Here is a table of points, one per row:
[ 0.7 -0.5 -0.2 -1.1 -0.4  0.1  0.6 -0.3  0.2  0.5  0.6  0.8  0.4  1.4
  0.  -2.   2.5  1.   1.   0.1 -1.2  1.5 -1.4  0.4]
[ 0.2 -0.9  0.8  0.9  0.9 -0.4 -0.1  0.9 -0.7 -0.4 -0.1  1.   0.1  1.5
 -0.7  0.1 -1.4 -0.7 -0.2  1.4  0.3  0.2  0.9  0.3]
[ 1.6  0.6  1.1  1.7 -2.5 -0.5 -0.6 -0.1 -1.4  0.6 -0.1 -0.7  0.3 -0.1
 -0.6  1.  -0.8 -0.9  0.5  0.7  0.8 -0.2  0.1 -0.9]
[-1.3  2.8  0.1  2.1  0.1 -1.1  1.   0.1 -0.5 -0.8 -0.1 -1.6 -0.2 -0.5
  0.4 -0.2  0.9 -0.1  0.  -0.7 -0.1  0.6 -0.2 -1.3]
[-0.4 -0.5 -0.6 -1.7  0.   0.1 -0.1 -0.6 -1.  -0.2 -0.3  3.2  0.4 -2.2
  0.6 -1.7  0.4  1.1 -0.7  0.  -1.3  1.6  0.6  0.1]
[-1.2 -0.4 -0.3  0.9  1.6 -0.5 -0.9 -0.9 -0.4  0.2 -1.9  0.  -0.3  1.1
 -0.4  0.7 -0.7 -1.9  0.7 -0.5  2.1 -0.5 -0.7  0.2]
[ 0.6  0.2  0.6 -1.3  0.5  1.  -0.6  1.7  0.4 -0.2  1.1  0.3 -1.9  1.4
 -1.1 -2.5  2.4  0.4 -0.3 -0.2  0.2 -0.9  2.1  1.3]
[-0.4 -0.2  1.6 -1.6  0.6  0.3  1.5  1.1 -1.2 -1.5  1.2  0.2  0.9 -1.6
 -1.6  0.7  0.4  1.3  0.  -1.4  0.3 -1.6  0.4 -1.7]
[-0.4  1.  -0.9 -0.2  0.9  0.3  0.2 -1.5 -1.  -0.5  0.1 -0.1  1.1  0.4
 -1.5  1.3  1.7 -0.1 -1.5 -0.5  0.3  1.1 -1.4 -1.2]
[ 0.7 -0.2  0.8 -1.7  0.4  0.3 -2.   0.8 -1.4  1.6  0.2  1.2  0.2 -0.5
  0.2 -1.4 -0.8  2.3  1.2  0.5  1.4  0.8 -1.   0.6]
[-1.  -0.3  1.6 -0.4 -1.4 -0.1  0.2 -0.1 -1.7 -0.8  0.2 -1.5 -1.7 -1.4
 -0.1  1.   2.2  0.5  0.5 -0.5 -0.7  0.7 -0.2  0.3]
[-1.9  0.2 -0.8  0.   0.6 -0.6  0.3 -0.8  1.5 -0.1 -0.4 -0.7  0.9  0.5
 -2.2  0.   0.2 -0.5  1.  -0.2  0.5  0.4  0.  -1.1]
[-0.4  0.2  0.5  0.1 -0.3 -0.4  0.4 -0.6 -0.6 -0.3  0.5 -0.7  0.2 -2.3
 -1.5 -0.5  0.  -1.1 -0.5 -0.2  0.4 -0.8 -0.4 -2.4]
[-0.3 -0.5  0.1  2.5 -1.1 -1.4 -0.2  1.1  0.8  0.3  0.4 -1.  -0.6  0.7
 -0.8  1.3 -2.8 -0.5 -1.7 -1.4  0.  -0.6 -0.2  0.6]
[ 2.  -0.3 -0.9  0.6  1.7 -1.1  0.2  2.   0.  -0.7  0.9  1.2 -1.5 -1.6
  1.  -1.5  0.9  1.9  0.6  0.9  1.3  1.2  0.8  0.6]
[ 1.6 -0.2 -0.3 -0.5 -0.3 -0.2 -0.4  0.8 -0.2 -1.7  0.3 -1.9 -0.9  1.
  1.  -0.8  1.2  0.7  1.6  1.2 -0.8 -0.1  0.4  0.1]
[ 1.2  0.7  0.4 -0.1 -1.5 -0.3  2.5  1.3 -0.1 -1.1  1.4  2.1 -1.7  0.8
 -0.8 -1.8  1.   0.4  0.8 -0.6 -1.8  1.7 -0.6 -0.2]
[ 0.1 -0.1 -0.9 -0.9  1.1  0.4 -1.  -1.1 -1.1  2.   0.6  0.8  0.6 -0.7
  1.6  1.1 -1.6 -0.8 -0.4 -0.3 -1.  -0.5 -0.1  0.2]
[-1.1  0.6  0.3  0.8  0.3  0.2 -0.7 -2.1  0.8  0.4 -1.7 -0.6  0.3  0.3
 -0.2  0.7 -0.7 -1.4 -1.7  0.1 -1.6 -0.2 -0.7 -1. ]
[-0.7 -0.5  0.9  1.3 -0.1  0.  -1.5 -1.2  0.4  0.6 -0.8 -1.4 -0.3  1.9
  3.5 -0.1 -1.7  0.8 -1.1  0.6  1.4 -0.2 -0.4 -0.1]
[ 0.  -1.3  0.7  0.5  2.5 -0.6  0.1  0.9  0.4  0.4  0.   0.5  0.3 -0.6
  0.5 -0.8 -0.7 -1.4  0.9  1.9  0.2 -0.4  0.4  0.7]
[-1.   1.2  0.5  1.1  0.1  0.1  0.8 -0.1  1.4 -0.1  0.1  0.7  0.2  2.5
 -0.4 -0.2  0.2 -0.5  1.1 -0.1 -1.2 -0.5 -2.2  0. ]
[ 1.7  0.2  0.6  2.9 -0.3 -0.2 -0.2  1.   0.6  1.1  0.1 -0.4 -0.9  1.3
  2.4 -0.4  0.6 -1.8  0.2 -1.4  0.1  1.  -1.1 -0.6]
[-0.3  0.4 -1.7 -0.9  0.1 -0.4 -0.6  1.3  0.6 -0.6 -1.1 -0.7 -0.9  1.9
  1.2 -0.7 -0.1  1.   0.3  0.   0.1  0.2  1.5  0. ]
[ 0.1 -0.6 -0.1 -0.1 -0.2  0.8 -2.2  1.1  0.8  0.5 -0.5 -1.5 -0.5 -0.4
  1.2 -0.1 -0.7 -0.2  0.6 -1.   0.9 -0.5  0.4  1.2]
[-0.5  0.2 -0.2  0.9  2.5  0.1 -0.5 -1.6 -0.5 -0.4 -0.1 -1.   1.1 -0.9
  0.6  0.8 -1.4 -0.5 -1.8 -0.2 -0.4  0.3  2.  -0.4]
[ 0.8 -1.3 -0.5  0.6  2.5  0.5  0.  -1.6  0.7  1.2 -0.1  0.3  0.4 -0.2
  0.8 -0.8 -2.3  1.8 -2.1  2.3  0.5 -0.4  0.9  0.8]
[ 1.3 -0.8 -1.  -1.2  0.1  0.   0.   0.1 -0.5 -0.4  1.2  2.   0.9 -0.1
  0.   0.8  0.4  0.7  1.2  1.  -0.9 -0.8 -0.7  1. ]
[-1.  -0.4  1.3  0.8 -1.5  0.  -0.6 -0.1  1.3 -1.3  1.4  0.4  0.6 -1.7
 -1.2  1.8  0.1 -0.7 -1.  -1.7 -0.8 -0.5  1.9  1.9]
[ 0.  -1.   0.1 -1.5  0.4 -0.8  0.  -0.3  1.5  0.7 -0.3  1.8  1.2 -0.4
  0.  -1.2 -1.  -1.9 -1.1 -0.9 -0.5 -1.  -0.3  1.2]
[ 0.   0.6  0.7 -0.7 -0.8  0.6 -0.2 -1.1 -1.  -0.3 -0.8 -2.1  0.2  0.9
 -0.1  1.4 -1.   0.5 -0.5 -2.5 -0.8 -1.4 -0.3 -0.4]
[-0.1 -0.3 -0.3  0.  -1.1  0.3  0.4  1.4 -0.4 -1.7  0.7  0.7  0.8 -3.1
 -3.2 -0.1  1.7 -0.4  2.8  0.4 -0.2  1.5  0.1 -0.6]
[-0.8  0.1  1.  -1.  -0.4  1.1 -0.7 -0.4  0.1 -0.1  0.   0.   1.6 -0.5
 -1.1  3.4  0.4  0.1 -0.8  1.  -1.2  0.1 -0.7 -1.5]
[-0.5 -1.4 -2.1 -2.3  0.7  1.  -1.1  1.2  0.3  0.4 -0.7  0.4 -0.1 -0.8
  0.  -1.   0.5  0.6  0.2 -0.5 -0.5 -0.6  2.5  0.8]
[ 1.7  0.8  0.9  1.8 -1.9  0.3  0.8  0.3  0.8  0.3 -0.6 -2.4 -1.8 -0.4
 -1.5  0.4 -0.6 -0.2 -0.2 -1.   1.1 -1.1 -0.7  0.5]
[-1.4  1.2  0.9  1.8  0.4 -0.2  0.6 -2.5  0.4  1.8 -1.1 -1.6  0.6  2.1
 -0.4  2.1 -0.7 -0.2 -0.9  1.6  1.3 -0.8  0.5 -0.9]
[-0.5  0.5 -1.4 -0.3 -2.5  1.1  0.3  0.5  1.3 -1.3 -0.5 -0.7 -0.6  1.4
  1.6 -0.3 -0.9  1.2  0.  -0.1  0.2 -1.1  1.  -1.4]
[-0.7 -0.2 -1.2 -1.   0.8 -0.2  1.1  0.7  0.4  0.3  1.7  1.9 -0.3 -1.4
 -0.1  0.7 -0.3 -0.7  0.3 -0.6 -0.2  0.7  1.6  1.1]
[ 1.2 -0.6 -0.2  1.  -0.8 -1.2 -0.1  1.3 -1.3  2.4 -0.4 -0.9 -0.1  0.7
  3.1 -1.3  0.1  1.1 -0.1  2.2  1.1 -0.5 -1.6  0.4]
[-0.9  0.5  0.4 -2.7  0.3  0.1  0.9 -1.6  0.8 -2.1  0.8 -0.7  0.3 -1.5
 -0.6  1.8  0.3 -0.5  1.1  0.4 -0.1 -1.7 -1.4 -0.8]
[ 1.  -0.4 -0.1  0.3  0.1 -0.7  1.8  0.9 -0.3 -0.3 -0.6  1.2  0.1  0.3
  1.1 -0.1  0.8 -0.8  0.8  0.4  1.4  1.3 -1.   0.8]
[ 1.4  0.2  0.  -2.3 -1.6  0.3  0.6  0.1  0.5  1.5  0.2  0.9  0.5  0.4
  1.1 -2.3  1.5 -0.3  1.  -0.8 -0.3  2.2 -0.2  0.8]
[-0.8  0.7 -2.2  1.2 -0.4  1.9 -0.4 -1.9 -0.6  0.3 -1.5  0.6  0.   0.4
 -1.7  0.9 -0.3  0.5 -1.5  0.6 -0.3 -0.3 -0.2  0.4]
These points spread out most along one direction. Take the direction at right angles to it along which they spread out most. Then take the direction at right angles to both along which they spread out most. Go by this last direction. For each point below, how far along it does it lie, from 0 to 99? The average is 50, and the first point in the table lies past the average. One standard deviation of the points above along it is 16.
[-0.3 -0.5  0.1  2.5 -1.1 -1.4 -0.2  1.1  0.8  0.3  0.4 -1.  -0.6  0.7
 -0.8  1.3 -2.8 -0.5 -1.7 -1.4  0.  -0.6 -0.2  0.6] 60
[ 1.4  0.2  0.  -2.3 -1.6  0.3  0.6  0.1  0.5  1.5  0.2  0.9  0.5  0.4
  1.1 -2.3  1.5 -0.3  1.  -0.8 -0.3  2.2 -0.2  0.8] 58
[ 1.7  0.8  0.9  1.8 -1.9  0.3  0.8  0.3  0.8  0.3 -0.6 -2.4 -1.8 -0.4
 -1.5  0.4 -0.6 -0.2 -0.2 -1.   1.1 -1.1 -0.7  0.5] 82
[ 1.3 -0.8 -1.  -1.2  0.1  0.   0.   0.1 -0.5 -0.4  1.2  2.   0.9 -0.1
  0.   0.8  0.4  0.7  1.2  1.  -0.9 -0.8 -0.7  1. ] 38
[-1.  -0.4  1.3  0.8 -1.5  0.  -0.6 -0.1  1.3 -1.3  1.4  0.4  0.6 -1.7
 -1.2  1.8  0.1 -0.7 -1.  -1.7 -0.8 -0.5  1.9  1.9] 46
[ 1.2  0.7  0.4 -0.1 -1.5 -0.3  2.5  1.3 -0.1 -1.1  1.4  2.1 -1.7  0.8
 -0.8 -1.8  1.   0.4  0.8 -0.6 -1.8  1.7 -0.6 -0.2] 76
[ 0.7 -0.5 -0.2 -1.1 -0.4  0.1  0.6 -0.3  0.2  0.5  0.6  0.8  0.4  1.4
  0.  -2.   2.5  1.   1.   0.1 -1.2  1.5 -1.4  0.4] 60
[ 0.  -1.3  0.7  0.5  2.5 -0.6  0.1  0.9  0.4  0.4  0.   0.5  0.3 -0.6
  0.5 -0.8 -0.7 -1.4  0.9  1.9  0.2 -0.4  0.4  0.7] 34
[ 0.1 -0.1 -0.9 -0.9  1.1  0.4 -1.  -1.1 -1.1  2.   0.6  0.8  0.6 -0.7
  1.6  1.1 -1.6 -0.8 -0.4 -0.3 -1.  -0.5 -0.1  0.2] 23
[ 2.  -0.3 -0.9  0.6  1.7 -1.1  0.2  2.   0.  -0.7  0.9  1.2 -1.5 -1.6
  1.  -1.5  0.9  1.9  0.6  0.9  1.3  1.2  0.8  0.6] 49
[ 1.6 -0.2 -0.3 -0.5 -0.3 -0.2 -0.4  0.8 -0.2 -1.7  0.3 -1.9 -0.9  1.
  1.  -0.8  1.2  0.7  1.6  1.2 -0.8 -0.1  0.4  0.1] 67
[-1.4  1.2  0.9  1.8  0.4 -0.2  0.6 -2.5  0.4  1.8 -1.1 -1.6  0.6  2.1
 -0.4  2.1 -0.7 -0.2 -0.9  1.6  1.3 -0.8  0.5 -0.9] 51
